Where one turn sends some rows of the set: a few examples, then the rows asked:
Q_20: [ 3.75  0.53 -1.22 -0.68 -2.08  2.88 -0.24 -0.07 -1.54  0.01 -0.47  2.38
  0.88  0.08 -1.70 -1.71  0.01 -0.63]
Q_82: [ 1.77 -1.43 -1.54 -2.38 -1.16  2.46  1.26 -1.91 -2.21 -0.20  0.90 -0.34
  4.53 -1.05 -1.76 -0.75 -3.56  1.46]
Q_412: [ 2.76  0.34  1.37  0.21 -1.10  1.29  1.46 -3.63 -3.92 -1.39 -0.98 -0.32
  1.40 -0.38 -0.72  1.53 -0.94 -0.95]
Q_523: [ 3.91 -0.27 -1.51 -0.77 -2.17  3.30  1.29  0.45 -1.43  1.86  1.54 -0.30
  0.53 -1.00 -0.71 -1.48 -2.72 -0.04]
Q_798: [ 2.53  1.54 -1.09 -0.35 -3.25  1.29  3.06 -3.89 -2.26  1.18 -0.53 -0.64
  1.20  0.66 -2.59  0.64 -0.59  0.42]
Q_693: [ 1.71 -1.60  0.29  0.01  2.12  2.08  2.24 -1.29 -3.74 -1.55  0.09  0.77
  1.15 -0.42 -0.11 -2.76 -1.35  0.74]
Q_175: [ 3.33  2.94 -1.82 -2.52 -1.92  1.30  2.08 -0.80 -1.21 -0.23  1.20  0.79
  0.52  0.53 -2.65 -2.23 -1.37  2.33]
Q_303: [ 0.93 -0.56  0.73 -1.74 -1.98 -1.01  1.23  0.53  1.49 -3.02 -0.38 -1.89
  3.22  0.77  0.25 -0.31 -1.94  2.11]
Q_588: [ 1.26 -1.93 -1.89 -0.45  0.54  1.56  0.32 -4.34 -1.62  0.95 -0.06 -1.32
 -0.39 -0.50 -1.75 -2.35 -1.92  1.70]
Q_441: [ 2.52  2.53  0.07 -1.56 -1.36  0.75  0.02 -3.09 -2.40 -2.46 -1.11  1.46
  0.77  0.78 -0.79 -2.17  0.45  2.47]
Q_545: [ 3.90  0.95 -0.47 -2.32 -1.03  1.67  0.83 -1.83 -2.51 -1.51  0.09  1.52
  1.97  1.26 -3.61 -0.30  0.12  0.32]
Q_292: [ 2.57 -0.33  0.66  1.33 -3.01 -0.40  1.00  0.25  1.91 -1.31  0.70 -3.40
  1.28  1.54  0.95 -0.77 -1.55  0.93]
Q_4: [ 0.68  1.70 -0.17  1.81 -1.52  0.65  2.20 -0.32  1.82 -1.28  1.25 -0.53
  0.89 -0.08  0.31 -1.16 -1.11  4.41]
Q_980: [ 0.07 -0.69  0.42  1.44 -1.80 -1.13  2.17  0.92  1.10 -0.73 -1.79 -1.47
  0.95  0.39  0.69 -2.73 -1.98 -0.52]
Q_443: [ 1.72 -0.76  0.97  0.54  0.92 -0.15  1.70 -2.32  0.00 -1.33  2.43 -2.94
  1.74  0.98 -1.13 -1.97 -3.52  2.96]
Q_949: [ 1.38 -0.01  1.20  0.72 -1.38 -1.86  2.36 -1.07  0.71 -2.27 -0.05 -3.59
  2.63  1.86 -0.74  0.41 -1.52  1.15]
Q_8: [ 1.34  1.05  0.94 -0.95 -0.26 -2.30  2.77  1.32  0.58 -2.45 -0.32 -1.47
  0.45  1.36 -1.01 -2.10 -2.16  0.58]
Q_79: [ 1.13 -0.21 -0.01  0.34 -1.40 -1.08  1.69  1.15  1.65 -3.10  0.78 -2.18
  3.15  0.87  0.48 -1.46 -3.11  1.61]
Q_290: [ 1.12  0.36 -1.98  0.52 -2.39  2.32 -0.68 -3.14 -0.76 -2.58 -2.00 -0.07
  0.95  2.58  1.56 -0.56 -2.42 -0.11]
Q_76: [ 2.42 -0.57  0.66 -1.92  0.93  1.57 -1.52 -1.89 -2.07 -2.71 -1.10 -1.36
  0.84  2.93 -0.34 -0.34 -0.97  1.44]
Q_248: [ 3.04 -1.48 -2.43 -1.00 -2.75  3.81  0.88 -1.91 -1.41 -1.57  0.56  1.95
  2.93  0.59 -1.06 -0.78 -1.26  0.11]
Q_150: [ 3.18 -0.27 -1.62 -1.34 -1.77  2.59  0.84 -2.96 -2.27 -3.45  1.39  0.71
  2.08  0.07  0.94 -1.64 -4.11  0.37]
Q_503: [ 1.71  1.79  1.16  0.99 -1.25 -2.40  1.44  1.03  1.19 -1.74 -0.50 -2.22
  0.91  1.31 -0.73 -1.75 -1.22  0.95]
Q_629: [ 1.67 -0.83 -2.09 -0.48 -0.19  2.39  2.74 -1.15 -2.49 -1.63 -0.01  2.65
  2.50  0.44 -2.42 -2.25 -1.74 -0.58]
Q_477: [ 2.05 -0.91 -2.50 -1.10 -0.68  2.96  1.31 -2.21 -0.02  0.01  1.28 -0.49
 -0.83 -0.71 -0.68  0.33 -0.30  3.66]
Q_3: [ 1.79  1.84 -1.95 -0.79 -1.21  0.42 -1.25 -3.46 -1.11  0.37 -1.07 -0.19
 -0.88 -1.42 -2.06 -1.75 -2.63  0.48]
Q_840: [ 2.59  0.52 -0.15  0.45  0.73  1.44  0.94 -1.05 -2.70 -2.12 -0.70 -1.12
 -0.79  2.04  0.07  0.37 -3.67 -2.43]
Q_23: [ 1.14  0.80 -1.47 -1.12  0.75  1.27  2.39 -1.74 -1.56 -0.74  0.28 -0.13
  0.16 -1.93 -2.28  2.69 -0.95  1.68]
Q_851: [ 2.86 -1.46  1.56  0.28 -2.48 -0.61  0.81  0.16  0.80 -0.28 -0.29 -3.55
  0.18  1.31  0.50 -0.86 -1.62 -0.47]
Q_376: [ 1.59  1.54  1.20  1.44 -2.55 -0.75 -0.93 -3.10  0.81 -0.01 -0.36 -2.56
  1.90 -0.21 -0.64 -0.69 -1.98  2.34]
Q_853: [ 1.69  1.22 -0.54  2.73 -1.94  0.31  2.26 -1.35  0.85 -0.80  1.86 -1.72
  0.60 -0.43  0.38 -1.17 -5.21  0.35]
Q_871: [ 0.80 -1.16  0.88  2.39 -0.80 -1.19  2.17  0.24  0.61 -1.06 -0.32 -2.95
  1.96  1.01  0.29 -1.98 -2.28 -0.29]
Q_403: [ 0.15  0.08 -0.78 -0.01  0.06  1.12  2.91 -1.16 -2.85  1.55 -1.53  0.66
  2.57 -1.24 -2.62 -1.94 -0.90  0.84]
Q_260: [ 3.60  0.93 -1.02  0.72 -2.39  3.30  1.70 -0.43 -1.61 -1.14  0.56  1.34
 -1.10 -0.62  1.63 -0.87 -0.27  0.47]
Q_435: [ 1.30  1.08  2.62  1.82  0.91 -0.63  1.35  0.13 -0.62 -0.06  0.52 -2.06
  1.30 -1.42 -1.32  0.74 -2.12  1.35]
Q_869: [ 0.76 -0.10 -1.82  0.04  1.11  2.42  2.82 -0.74 -1.28 -3.57 -0.27  0.55
 -0.29  3.13  0.75 -1.10 -1.47  1.57]
Q_603: [ 1.25 -1.42  0.23  0.07 -2.80 -1.06  3.56 -1.86  0.88 -2.25  0.05 -3.24
  1.66  2.62  0.04  0.05 -2.04  0.69]
Q_812: [ 3.30 -1.13 -0.76 -0.03 -0.77  2.12  2.32 -2.81 -3.27 -0.06 -0.23  0.79
  1.34  1.43 -3.09 -0.70 -0.66 -1.86]
Q_648: [ 1.01  1.00  0.06  0.23 -0.01  2.37 -0.55  0.98 -1.31 -1.96 -2.32  0.75
  0.35  0.59  1.14  1.11 -0.20  0.22]
Q_389: [ 1.23  1.33 -2.96 -0.75 -0.27  1.10  0.99 -1.62 -1.07 -1.08  0.45  0.53
  0.12 -2.81 -1.46  0.33 -4.57 -0.05]

Q_840 -> Q_290
Q_79 -> Q_503
Q_980 -> Q_851
Now find these:
Q_798 -> Q_82
Q_435 -> Q_853
Q_20 -> Q_812
Q_477 -> Q_23
Q_412 -> Q_150

